Each pair is two rows. How far apart are they, by a hidden measure? 0 means very close, and 40 very far. Two or three weighted sums of its numbers give each row a place; it is the straight-line distance between the places.
-3| 0|-3| 5|-1| 1| 0| 1| 2|-2| 4| 1| 1
 19| 19| 13| 12| 13| 12| 10|  4| -5| -8|-14|-34|-33: 4
21|19|11|22|22|24|27|20|29|24|30|29|33
-32|-37|-32|-36|-40|-38|-35|-39|-29|-32|-35|-19|-23: 14
13|22|22|20|19|20|21|21|16|20|16| 5| 4
14|23|16|16|19|14|22|21|16|11|14| 4| 3: 3
-35|-32|-31|-34|-36|-37|-26|-36|-22|-24|-21|-12|-18
  7|  3|  5|  5|  3|  4|  0| -2|-15|-13|-18|-27|-27: 15
-24|-28|-31|-27|-28|-17|-23|-23|-21|-16|-14| -2| -1
 7|11| 8|14|13|14| 3|16| 8| 5|10| 3| 3: 3
-66|-71|-67|-60|-68|-65|-59|-54|-41|-42|-44|-32|-23
 7| 9| 7| 4| 4|10| 5|11| 4| 5| 7| 6| 7: 7
-14|-11|-12|-13|-12|-12| -5|-13|-13|-11| -8| -1|  3
23|13|19|18|14|19|15|26|20|21|15| 7| 7: 13
39|42|43|38|42|49|40|37|41|35|27|17|22
 -7| -6| -8| -8| -7| -8| -8|-10|-10|-16|-19|-19|-11: 9
13|12| 9|16|14| 6| 7|47|-1| 1| 7| 0| 3
 5| 9| 5| 4| 6| 8| 2|10| 6| 9|15|15|11: 10
28|19|23|23|21|28|26|25|17|21|20|10|16
15|14|19|10| 8| 8| 7| 8|10|13|12|13| 5: 10
 3| 0| 1| 1|-2|-6|-7| 2|-6| 1| 0|-5|-3
-13|-15|-13|-17|-13|-13| -8| -7| -5| -6|-10| -2| -4: 5
-2|-4|-4|-7|-9|-1| 7| 7| 8| 7|14|13|18
-58|-57|-54|-57|-58|-62|-58|-69|-67|-70|-70|-75|-77: 19
27|25|22|17|20|17|12|19|24|23|13| 8| 5
65|68|63|70|66|65|64|59|57|57|53|49|50: 14
23|27|28|30|29|38|31|30|36|36|40|45|45
14|10|13|13| 8|15|16|14|16|14|17|24|26: 5
 6| 6|-6| 2|-1|10|12| 7|20|23|23|27|29
 -8| -4| -9| -7|-18|-11| -5| -6|  1|  0|  1| 10| 21: 11
 18| 14| 23| 12| 23| 23| 24| 15| 10|  7|  2|-11| -9
19|30|27|26|24|29|26|18| 8|15|10| 4| 4: 6
  0| -4| -7| -1| -8| -1| -8|-15|  1| -1|  4|  2| -6
 19|-33| 15| 20| 18| 21| 18| 19| 27| 11| 10| 20| 21: 14
-40|-41|-37|-39|-38|-42|-36|-36|-29|-23|-30|-19|-22
-4|-6|-3|-1|-4|-8|-3| 2|12|12|21|41|30: 5
 26| 23| 29| 27| 24| 25| 24| 17| 12|  3|  6|-11| -8
-62|-55|-60|-64|-57|-62|-59|-62|-74|-72|-73|-85|-81: 5
 9| 3|10| 8|12|14|11|10|11| 8|16|28|29
 0| 0| 9|-2| 9| 5|-1| 9|11| 4| 3|14|10: 8
 8| 6| 9| 3|10| 9|-1| 1|-1|-9|-3| 0|-2
 -7| -5|-10|-14| -5| -8|-10| -5| -6| -3| -4|  1|  8: 8
 8| 4|11|-5| 2| 5| 9| 4| 6| 7| 8|-7| 0
 8| 9| 6|17|11|18|17|20|33|30|41|40|42: 5
 30| 30| 27| 27| 20| 22|  6| 12| -4|  1| -9|-44|-40
-20|-22|-22|-22|-24|-19|-15|-17| -7| -5| 12|  4|  6: 13
 24| 27| 23| 17| 21| 23| 10| 12| -3| -8|-17|-31|-31
14|11|14|23|15|15|14|13|22|21|27|34|27: 5
16|13| 9| 2|11| 3|13|12| 1| 6| 0|-2| 3
-39|-49|-41| 42|-45|-46|-32|-40|-33|-34|-21|-11| -8: 36
 -9| -7|-55| -7| -3| -3| 59| -6|-11| -6| -4| -1| -3
-4|-1|-8|-2|-3|-4| 0| 4| 8| 6|16|18|17: 34
 8|14|22|12|18|14|19|20|29|35|43|45|44
-18|-21|-20|-21|-22|-25|-28|-26|-38|-37|-47|-50|-58: 17
 2|-5|-4| 1| 2| 7|-4|-3|10| 7| 7|13|15
-73|-75|-78|-80|-80|-73|-79|-90|-84|-83|-87|-79|-76: 11
 -9| -6| -7| -5|  1| -8| -9|-15|-15|-17|-19|-17|-20
-28|-42|-36|-40|-35|-35|-38|-30|-34|-22|-23|-25|-23: 11
-70|-73|-80|-72|-73|-73|-71|-77|-75|-69|-66|-65|-68
-4| 3|-3| 5| 2| 3| 6| 8| 6| 8| 0|21|12: 11
30|30|20|25|31|31|19|20|10|16| 7| 5| 2
-13| -9| -8| -5|-15|-15|-18|-18|-15|-24|-24|-33|-32: 11
-32|-32|-33|-29|-34|-31|-31|-31|-62|-42|-48|-61|-57
43|48|47|46|49|47|49|42|45|43|47|34|42: 25
58|57|65|60|64|63|57|63|58|61|65|59|52
29|29|28|34|28|29|28|31|34|30|39|36|34: 5
 3| 3| 1|12| 6| 1| 8| 7|10|11|16|26|28
33|35|38|37|35|35|41|37|46|44|48|45|58: 14
-40|-38|-39|-36|-35|-34|-34|-35|-14|-13| -6| -7| -9
13|12|14|16|19| 9|12|18|20|18|15|22|15: 15
-11|-15|-10|-17|-12|-22|-22|-20|-18|-23|-32|-30|-35
 2| 0| 3| 3| 9|13| 5| 7|11|12| 9|17|19: 7
 -6|-10|-16|-11|-10|-16| -8| -7| 14|  5| 18| 28| 27
63|69|62|69|70|72|63|63|66|74|70|64|65: 15
 13|  4|  8|  2|  0| 11|  1| -5|-15|-11|-25|-29|-21
32|30|28|30|33|26|29|28|21|25|22|29|20: 7
20|21|17|18|24|21|16|13|13| 4| 1|-7|-5
-35|-35|-33|-26|-29|-25|-26|-29|-13|-15| -6| -6| -7: 5
 8|16|20|17|12|13|20|12|11|12|12| 6| 2
14|11| 7|23|17|13|18|12|10|10| 7| 8|10: 8
 -5| -7|-10|-12|-12| -6|-22|-25|-29|-35|-41|-54|-53
69|75|69|73|74|78|69|69|74|70|78|66|71: 12
 1| 7| 6|12| 6|14|19|11|25|19|25|37|35
27|21|35|33|28|31|18|23|18|18|13| 8| 3: 11
 6| 6| 8| 6| 2| 8| 9|12|15|16|18|21|20
15|23|14| 6|11|14|15|17|16|18|19|23|18: 2
-13|-12| -9| -7| -9|-14| -9| -8|-14| 54|-16| -8|-21
-45|-41|-41|-40|-39|-39|-37|-35|-24|-32|-17| -4|  0: 16
 7|13|14|22| 6|18|16| 7| 6|11| 8| 6|10
 2|-5|-4|-8|-2|-2| 2| 0| 4| 4| 3| 8| 6: 10
65|72|66|68|62|67|65|54|45|37|34|25|23
 1| 2| 1| 2| 0| 3| 4| 0| 7|11|11|16|21: 9
72|68|73|72|72|66|70|76|67|61|63|55|63
-25|-26|-27|-23|-27|-24|-18|-30|-21|-18|-13| -8|-11: 8
74|68|68|65|71|70|63|62|51|56|51|41|38
-53|-61|-58|-63|-62|-54|-52|-46|-43|-47|-39|-28|-25: 14
-24|-22|-25|-24|-17|-19| -3|-16|  0| -2|  1| 10|  8
-13| -6|-10|-18|-12|-18|-19|-22|-31|-27|-40|-54|-54: 10
21|22|23|17|21|19|16|12|10|17| 2|14| 3
-23|-26|-24|-27|-15|-25|-25|-19|-18|-19| -6| -8| -4: 9
 9|10|10|10|13|12|13| 8|11| 1| 2|-8| 4
20|17|20|16|30|32|15|23|20|13|15|15|20: 5
27|26|29|26|30|32|32|29|31|35|48|43|43
11|13|11|11|12|21|20|20|26|28|32|41|33: 5
22|25|26|30|26|30|27|35|39|36|37|39|45
-34|-30|-30|-29|-30|-27|-19|-24| -7|-12|-11|  3|  4: 4
43|45|48|45|53|50|50|55|50|50|42|42|51
52|54|52|45|48|55|48|46|45|45|37|37|36: 1
24|24|24|19|31|25|21|21|21|16|14|13|16
 7| 6| 1| 1| 6| 5|10| 2| 4| 2|-2| 5|-1: 3
 10|  7| 12| 10|  9|  9|  0| 13| -4| -3|-12|-30|-34
11|14|11| 8| 5|12| 8| 5| 6| 7| 5|-2|-8: 6
-22|-18|-26|-22|-17|-21|-22|-27|-22|-27|-30|-37|-36
13|11|21|10|10|13|11|12| 5| 9|10|19|15: 16
11| 9| 4| 6| 4| 6| 7|10|16|20|16|17|-5
46|43|47|43|44|47|53|51|54|53|55|58|60: 5
20|23|26|24|22|25|21|21|15|15|19|16|18
-29|-26|-30|-32|-30|-29|-23|-25|-23|-15| -9| -2| -5: 4
57|57|59|62|60|58|56|55|53|58|55|60|52
-45|-49|-45|-53|-47|-48|-49|-42|-35|-32|-27|-13|-23: 9
-24|-29|-26|-30|-33|-28|-28|-31|-34|-31|-33|-31|-33
51|54|60|51|54|53|54|46|43|40|42|39|41: 3
-13|-19|-14|-10|-17|-12|-18|-18|-30|-28|-22|-41|-51
-18|-25|-17|-24|-20|-19|-17|-16| -7|-16| -3| -3|  3: 22
  4|  4|  3|  5|  7|  8| -3|  2|-13|  4| -1| -3|-12
 -9| -7|-13| -6| -3|-14| -5| -4|  6| 10| 10| 30| 33: 19
 6| 2|-4|-2| 6| 2| 7| 9|11|15|14|17|18
20|16|19|19|21|22|26|25|33|35|40|49|47: 4
-15|-14|-23|-25|-19|-19|-20|-16|-16|-20|-17|-13|-11
24|20|23|23|20|20|27|28|22|22|13|18|17: 6
-50|-46|-52|-48|-44|-46|-47|-43|-43|-42|-35|-31|-29
10|12| 8| 7| 7|15|14|12|11| 8|15|10|13: 7
-24|-29|-26|-28|-20|-25|-29|-30|-25|-25|-23|-24|-25
-73|-68|-77|-74|-76|-73|-78|-72|-75|-76|-76|-73|-78: 2
22|26|23|24|22|20|18|16|12|18|11| 5| 9
 12|  9|  5|  0|  4|  8|  3|-14|-18|-24|-30|-35|-30: 6
-13|-20|-18|-13|-18|-18|-12| -9|-11| -1|  0|  6|  2
  7|  6|  6| -2| 58|  4| -6| -7|-19|-18|-19|-27|-22: 32
15|10|19|18|18|12|14|21|15|17|10|19|20
-61|-55|-56|-55|-54|-54|-50|-46|-28|-39|-18|-11|-18: 15
 7| 5| 9|-3| 9|10| 6|17|11| 9| 5|13|23
-13|-18|-16|-14| -7| -9| -5| -1| -8| -2|  0| 11| 12: 13
 12|  4|  8|  7|  0|  7| -1|  1| -9|-10|-16|-13|-11
 -4|  1| -6|-10| -7| -3|-11|-10|-11|-15|-16|-24|-18: 13
 5|-2| 7| 2| 6|12| 2| 3| 2| 3| 0| 8|10
-43|-43|-46|-44|-43|-46|-42|-43|-36|-43|-35|-25|-34: 4
 -7| -8| -7| -5|-10|-11| -2| -8|-10| -3| -2|  0| -1
 3|-1| 0|-3|-7| 2| 4|-1|10| 8|17|16|13: 15
-32|-32|-35|-30|-36|-34|-28|-29|-32|-30|-34|-33|-31
26|26|23|29|22|24|31|32|31|37|37|44|44: 5
-10|-10| -5| -8| -8| -1| -7|-12|-12| -7|-14|-12|-13
20|16|19|14|14|14|26|16|13|23|28|32|24: 7
 17| 19| 17| 18| 21| 18| 15|  3|  7|  2|  6|-14|-17
-73|-74|-72|-77|-78|-68|-71|-62|-52|-55|-48|-36|-33: 19
-3| 0| 1|-7|-6|-3| 0|-8|-7|-6|-4|-5|-9
-16|-14|-18|-17|-18|-17|-15|-14|-15| -7| -8| -2| -8: 1
-23|-29|-20|-26|-21|-23|-21|-22|-12|-17| -5| -2| -3
32|32|32|30|29|28|23|24|18|38|16|11|12: 7
27|33|20|28|27|29|28|24|23|26|17| 9|12
30|31|37|31|33|28|25|22|15|13| 9| 7|15: 15
-22|-27|  1|-31|-24|-24|-15|-24| -4| -5| -1| 28| 24
-40|-39|-40|-35|-36|-42|-43|-38|-33|-31|-37|-17|-22: 19
-15|-18|-16|-14|-14|-18| -9|-14|  0| -1|  1| 10|  0
-56|-56|-45|-53|-56|-59|-56|-64|-71|-71|-68|-91|-87: 14
 -8|  1|  2| -5|  0| -4| -6| -6| -4| -6| -3| -8|-13
-6|-7|-6|-3| 4|-5| 1| 3|11|11|16|35|38: 6
  2|  9|  9|  7|  8| 10|  5| -1| -5| 28| -7| -8|-11
-46|-39|-49|-47|-49|-45|-57|-53|-54|-64|-63|-68|-73: 7
-17|-13|-19|-12|-20|-17|-25|-26|-33|-37|-38|-59|-56
-35|-45|-39|-41|-43|-37|-50|-43|-35|-42|-34|-20|-21: 14
 7| 9|15|18|16|14| 9|12|15| 9| 7| 8| 6
-11|-15|-14| -7| -6|-12| -6| -1| -8| -7|  3|  0| -6: 5
-23|-26|-21|-24|-20|-17|-25|-21|-16|-14|-15|-10|-15
-17|-10|-14|-17|-13|-10|-15|-13|-11|-11| -5| -5| -2: 3
-4| 1| 0| 0| 1| 5| 3|-7| 3| 0| 6| 7| 6
 2|-3|-1| 2| 1|-2| 6| 5|13|10| 9|16|14: 7
76|71|84|81|81|78|81|80|86|77|84|75|90
 -7|-10| -2| -2|  2|  1| -2|  3| 11|  4| 14| 37| 29: 14
35|32|37|41|34|37|28|32|23|27|23| 5| 6
 -1| -5| -8| -5|-12| -9| -6| -2| -2| 57|  2| 11| 11: 9
22|19|22|19|19|22|11|19|20| 9|13|-4| 4
52|45|47|51|47|47|49|46|45|49|42|40|40: 12
16|19|23|16|18|23|19|29|19|21|19|12|24
-25|-25|-19|-20|-16|-20|-17|-20|-12| -8| -1|  1|  1: 8
 2| 4| 5|13|10|12|10|11|22|16|28|48|49
-46|-41|-46|-47|-47|-41|-45|-55|-57|-62|-74|-77|-80: 10
64|67|69|68|65|67|60|60|55|54|60|37|34
 11| 10|  7|  4| 10|  3| -1|  6| -7|-11|-24|-34|-42: 7
 -1| -7| -1|-12| -7| -9|-10|-10|-15|-20|-22|-27|-26
64|56|58|57|56|49|54|51|53|55|47|48|47: 3
53|46|48|55|51|49|46|48|45|44|40|42|36
-34|-23|-29|-41|-34|-30|-26|-23|-24|-19|-16|-19|-18: 14
-8|-6|-1|-6| 4|-2|-8|-4|-4|-6| 1|-2|-1
 -9| -3| -6| -6| -2|  1| -1|-11| -4| -6| -1|  1|  2: 1
 -3| -6|-10| -7| -2| -5| -5| -4|-17|-19|-17|-25|-31
60|60|59|54|51|59|50|46|29|29|23|22|26: 7
35|32|37|34|37|31|34|31|28|30|30|17|16
-32|-34|-36|-38|-36|-38|-31|-36|-35|-40|-33|-28|-21: 6
15| 8|13|17|11|12| 9|13|18|14| 3| 4| 9
-80|-76|-75|-74|-76|-80|-80|-84|-80|-85|-78|-77|-76: 14
-10|-11|-14|-16|-13|-16| -7|-15|-15|-14|-25|-16| -7
-3|-5|-8|-3|-8|-4|-8|-1|-9|-7|-7|-8|-6: 6
22|26|27|22|23|21|29|17|18|21|26|18|23
29|29|34|27|29|38|23|29|28|26|26|14|15: 10
13|17|14|13| 8|14| 9|11|10| 3| 0|-1|-3
-43|-44|-43|-42|-40|-44|-31|-35|-22|-24|-16|  2|  2: 6
-10|-17|-16|-17|-10|-36| -7| -9| -6| -7| -5|  5|  5
40|44|34|41|41|39|46|40|35|36|30|17|26: 19
15|11|12|20|22|22|16|24|31|30|23|22|29
37|42|46|41|48|36|42|34|39|37|33|25|29: 11
-31|-33|-36|-34|-37|-38|-30|-25|-20|-21|-17| -7|-12
-10|  1| -8| -3| -8| -9|-10| -7| -5| -5| -4| 12| 18: 6
